In the rows, 128 means zero.
Each named move below is a turn or a mirror, shown by a few rows before and after it. Which moves, in which order, take the first row of each later pair to the second? The first pair is answered.
q60:
[138  99 152 126 103 120 121 156 119 146 135 137 103 113 140 117 137 132
 103 116 107 153 142 135 122 121 108  99 135 134 140 137 171 154 137 129
 124 153 121] => [128 101 146 127 104 118 130 151 120 148 131 142  98 112 136 124 144 127
 107 118 102 149 143 139 120 123 111 107 136 133 135 135 174 157 138 124
 116 151 127]
[116  94 150 152 103 132 107  87 108 163 148 113 112 116 144 135 107  90
 142  91 104  88 150  79  90 134 154  92 108 155 139 123 136 145 144 101
 138 102 111] => [119  92 145 157 100 136 113  86  95 156 147 115 115 115 138 137 113  91
 140  89  97  92 153  86  93 131 150  99 110 147 134 123 140 150 143  91
 136 101 111]
[117 108 145  80 131 130 150 111 127 122 133 138 125 117 111 126 128 155
  99 133 103 181 135  94 146 145 111 120 136 115 141  87 131 109 117 142
 102 111 172] => [120 113 158  85 135 113 137 130 150 118 135 116 124 120 123 118 128 161
 108 134 106 169 131  90 151 153 109  89 148 152 153  97 115 100 109 165
 119 138 151]
q80:
[137 126 119 160  99 139 130 134 105 151 114 140 105 122 108 130 139 131
 129 137 117 129 136 129 115 132 107 150 121 106 119 106 143 143 130 109
 136 128 138] => [113 114 139 109 117 126 139 120 130 143 121 134 113 129 118 128 140 141
 112 132 128 152 131 109 138 132 112 132 115 100 112  92 127 121 136 118
 108 109 156]
[122 117 152  97 164 100 122 110 174 128 125 105 130 136 133  92 128 155
 109 102 127 165 133 100 164 139 118 110 121 178 112  96  97  95 142 148
 117 136 123] => [164 137 108 206 116 138 110 131 115 136 102 134 118 126 116 121 125 125
 138 111 111  97 147 159 115 115 115 165 129 174 106 144 149 140 126 108
 168 146  89]
[117 110 164 164  82 178 127 184 148 166 140 145  61 126 119 135  92  94
 126 158  68 111 125 168 179 105  81 154 119 103 113  60 156 119  94 144
 113 111  44] => [ 94 105 174 117 104 171 149 162 165 147 155 146  76 132 121 135  85  92
 111 164  94 143 112 156 196 100  94 158 105  80 100  44 141 101 112 142
  74  80  61]
[117 117 110 116 118  69 132 156  87 135 159 136 118 139 141 108 106  53
 125 143 119 151  96 108  93  91 135 107 111 133 148 119 128 126 128 146
 166 122 139] => [121 117 110 111 119  71 136 160  92 137 162 130 118 140 141 103 109  51
 127 145 112 150  95 112  88  89 133 105 108 132 144 119 126 126 125 151
 165 114 144]
q90:
[ 80 145 143  96 131 121 144  92 164 104 125 131  95 147 129 114 120 117
 110 126 157 139 115 122 181 118 168 115  78  96 102 137 145  64 191 111
 100  75 139] => [ 86 143 152  84 146 110 135 110 187 100 122 119  93 155 145 118 119 124
 115 131 161 137 109 113 189 123 173  90  87 127 104 137 112  55 183 136
 111  87 128]
[100 117 136 107 140 141 135 127 139 129 114 169 129 125 105 118 127 109
 156 113 152 130 125 139 147 161 144 135  82  98 106 132 118 135 167 108
  96  85 147] => [103 120 148  86 152 129 140 128 161 123 121 162 136 129 115 117 124 119
 149 115 156 145 125 127 154 170 142 121  87 110 111 130  99 129 156 128
  99  97 145]
[136 159 124  95 147 135 124 125 112 127 127 145 175 113  90 156 132 125
  97 155  93 161 141 113 152 120 113 153 151  78 134  86 127 135 128 124
 118 107 172] => [138 161 138  79 159 126 122 137 139 129 130 126 184 120 110 157 129 133
  98 155  99 160 139 115 154 124 115 129 164 106 147  84  99 122 117 138
 124 121 160]

Each pair is 2 to 3 moves apart.
[138 146 124 128 160 120 121 116 169 102 113 126 144 149 137 139  93 118
 145 140 165 134 121 156 117 103 174 118 140 138 136 152  86 104 126 108
 131 103 102] => [162 147 104 179 123 143 113 129 134 115 109 140 133 131 121 152 104 116
 150 137 132 112 129 173  94 103 153 143 151 129 136 160 128 131 105  98
 149 112  95]
q60 then q80 then q80
[ 91 134 134 109 115 115 152  95 122 133 120 139 133 124 117 132 145 105
 117 112 145 161 103 109 117 128 117 124 116  71 109  98 144 119 155 129
  95  95 157] => [113 131 122 144  92 133 138 102  94 147 112 142 127 109 115 135 150 102
 117 111 122 146 114 120 103 132 107 137 126  71 113  99 175 133 148 123
 111 110 154]
q80 then q60 then q80
[153 155 131 167 133 146 120 156 157  70 110 138 136 156 170 159  95 111
 154 138 173  91 109 176 107  75 145 150 145 170 160 172  69 148 110 139
 162 135  75] => [129 157 138 139 153 143 133 131 169  59 116 148 146 165 165 159  93 105
 147 141 195 111 101 170 121  56 157 153 129 148 149 167  60 138 117 129
 138 108  89]
q80 then q80 then q80
[125 102  83 175  89 147 166 138  60 125 135 164 127 121 120 130 138 131
 132 121  73 104 133  93 129 136 127 171  92  59 106 138 209 125 171  89
 110 134 172] => [154  85  91 193  84 115 131 188  92 143 145 117 116 119 153 112 150 156
 141 110  51  85 133  77 140 176 118 115 126 143 132 135 191 127 151 148
 157 200 134]
q80 then q80 then q60
[145 108 151  74 169 105 104 104 199 136 145 112 120 118 125 146 143 156
 102 128 115 174 117  91 184 149 119  98 141 142 112  71  94  80 153 168
 104 120 166] => [141 136 147  77 180 111 123  91 206 105 135 132 134 136 119 169 122 131
 112 144 153 169 112 125 176 112 150 121 125 121  98 102  73  80 156 146
  99  93 157]
q80 then q80 then q90
[119 158 148 105 185  95 121 133 137 143 109 142 174 129 107 157 131 138
 118 142 139 152 113 129 113 107  86 138 192 106 148  76 142 113 127 108
 108  82 181] => [136 151 147 114 175  90 113 151 142 151 112 130 172 121 115 150 139 150
 116 142 122 154 110 122 116 128  80 118 203 130 160  66 139 119 119 133
 129 109 172]
q80 then q80 then q80
[160 187  92 101 170 108 165 130 137 139  75  50 207 136 141 121 149 156
 131 133  86 193 155  76 185 178  97 116 213 154 125  55 141 132 121 160
 114  96 158] => [195 211  52 193 133 128 150 158 118 141  58  65 197 141 145 147 134 133
 169 139  90 130 154 120 146 158 113 151 218 182 127 117 152 170 101 140
 167 120 106]
q80 then q60
[126 119 109 131 147 146 167 107 126  69 113 137 159 110  93 157 132 116
 137 125 108 140 116 128 134  94 193 156  84  87 101 114 163 108 144  86
 106  94 149] => [111 103 128  85 169 122 158 113 163  77 130 113 158 105 107 135 151 143
 121 117 101 166 115  88 160 125 178 112  95 114 114  81 140  90 147 127
  97 115 160]
q80 then q80 then q80
[137 126 150 136  53 133 134 154  75 176 170 119  90  77 149 108 146 126
 119 133  85 102 133 145 128 170 106 126 150 128 111 112 174 182 106 141
 153 149 108] => [128 137 140 137  55 149 157 133  63 152 163 146 100  83 133 122 138 101
 121 141 112 104 130 169 116 138 125 165 122  91  91 128 183 178 112  96
 131 110 121]
q80 then q80 then q80
[134 111 128 141 117 146 116 144 132 135 132 111 118 103 133 138 129 133
 152 128 123 108 127 129 120 118 114 123 137 134 159 141 126 119 117 150
 148 140 106] => [132 125 119 147 117 156 127 136 119 122 125 131 121 114 118 147 122 114
 151 131 132 102 122 139 110 100 120 139 130 121 152 156 132 125 122 130
 137 123 108]
q80 then q80 then q80
[138 127 173  34 173  98 100 125 143 128 134 117 138 121 125 122 170 132
  96 212 117 163 136 134 174 172 114  87 149  87 147 144 123 109 111 143
 148  78 165] => [133 148 174  36 186 104 107 119 150 111 126 131 147 133 131 136 158 119
 106 217 147 159 127 147 167 144 132 106 137  78 140 168 114 109 107 134
 149  58 160]
q80 then q80 then q90
[132 125 135 129  96 140 123 115 114 129 119 131 105 101 118 122 134 140
 112 113 100 143 148 134 112 157 107 138 122 110 137 101 157 133 149 110
 116  94 159] => [119 126 163  94 124 110 122 116 160 106 126 114 112 129 143 113 128 149
 119 113 128 153 133 123 137 161 133 100 119 146 141 109 113 107 158 137
 110 104 141]
q60 then q80 then q80
[140 135 152 107 164 103 115 147 186 114 136  97 143 151 146 133 115 137
 133 134 143 143 122 123 132 128 127  89 160 167 139 116  78 108 118 173
 131 145 111] => [151 121 143 128 126 124 106 147 134 154 139 104 129 118 114 128 144 154
 107 119  82 147 146 117 126 152  82 106 179 132 156  74 142 133 109 168
 131 158 143]
q60 then q80
[104 143 152  63 158 125 143 109 126 101 124 152 164 126 107 132 129 144
 113 144 149 166 128 120 151 106 129 148 126  74 120 107 112 119 132 119
  71  94 154] => [131 159 115 134 130 152 139 118  86 108 110 177 149 119  95 150 116 122
 131 150 137 127 136 163 120  80 132 185 132  63 121 146 144 148 122  91
 104  93 128]
q80 then q80
[117 144 168  95 154 107 154 123 183 126 161 114 146 125 142 137 117 127
 141 136 134 135 128  96 138 129 165 111 117 144 115 137  95 105 132 139
 146 133 106] => [110 134 172  74 148 111 166 117 159 139 165 120 143 107 123 129 127 135
 119 131 110 156 134  81 147 144 140 116 120 109 120 103 121 109 140 135
 129 127 138]
q80 then q60 then q80
[126 105 147 117 124 127 100 133 149 129 137 118 120 142 142 100 141 136
 119 105 117 140 137 108 135 146 100 111 143 142 122 115 119 126 152 144
 134 165 123] => [144 111 126 154 103 139  92 143 124 134 130 128 114 135 135 108 141 122
 128 112 109 112 140 125 112 134 103 134 141 139 119 134 138 141 145 130
 154 169 106]
q80 then q80 then q80
[128 133 109 126 126 162 153 118  68 140 108 155 132 117  88 139 138 113
 125 139  94 157 146 120 103 110 121 178 141  53 147 107 161 142 140 100
 113 112 154] => [148 123 102 160 112 161 136 144  71 154 108 137 120 109  93 131 144 128
 131 137  68 135 149 116  97 127  99 159 158  83 169 105 169 153 126 124
 147 146 140]
q80 then q80
[107 142 127 109 132 130 160 104 116 126 139 156 149 154 111 149 121 114
 107 140 138 146 119 129 130 102 142 158 122 104 119 130 135 131 144 128
 109  89 152] => [133 154 123 150 120 122 128 145 135 126 137 138 138 164 136 159 118 115
 136 142 137 106 119 143 121 107 153 135 124 169 131 165 111 140 129 156
 160 133 101]
q60 then q80
[118 108 151  36 150 109 145 123 159 134 160 109 183 136 110 153 161 150
 102 139 137 220  87 102 169 165 127  69 169 145 126  75  73 109 128 169
 105 128 164] => [165 107 124 124 103 120 108 177 132 160 152 100 163 112 113 168 171 161
 118 134  90 162 109 118 141 189 102  68 205 190 155  90 102 143  99 187
 176 193 123]
q80 then q80 then q80
[141 104 158 152 117 112 148  96  92 139 173 153 106 153 112 150 162 139
  81  68  75 123 128 126 123  87 137 117 130  85 123 129 171 152 117  58
 110 139 179] => [132  97 166 132 129 109 153  93 100 132 175 150 110 152 114 146 164 143
  75  66  80 137 127 109 136  93 139 110 128  83 117 116 158 142 117  67
  96 136 184]
q80 then q80 then q80
[183 145 125 191 112 117  92 132  92  95  88 195 107  98 160 145 127 124
 107 179 124  92 130 161 109  81 139 133  93 115 137 157 137 166 119  96
 154 164 121] => [148 152 139 134 140 108 116 101 107  69 100 208 124 104 158 145 123 119
  93 186 152 129 123 149 128  76 162 141  75  85 117 151 121 137 135  82
 107 124 147]
q80 then q80 then q80
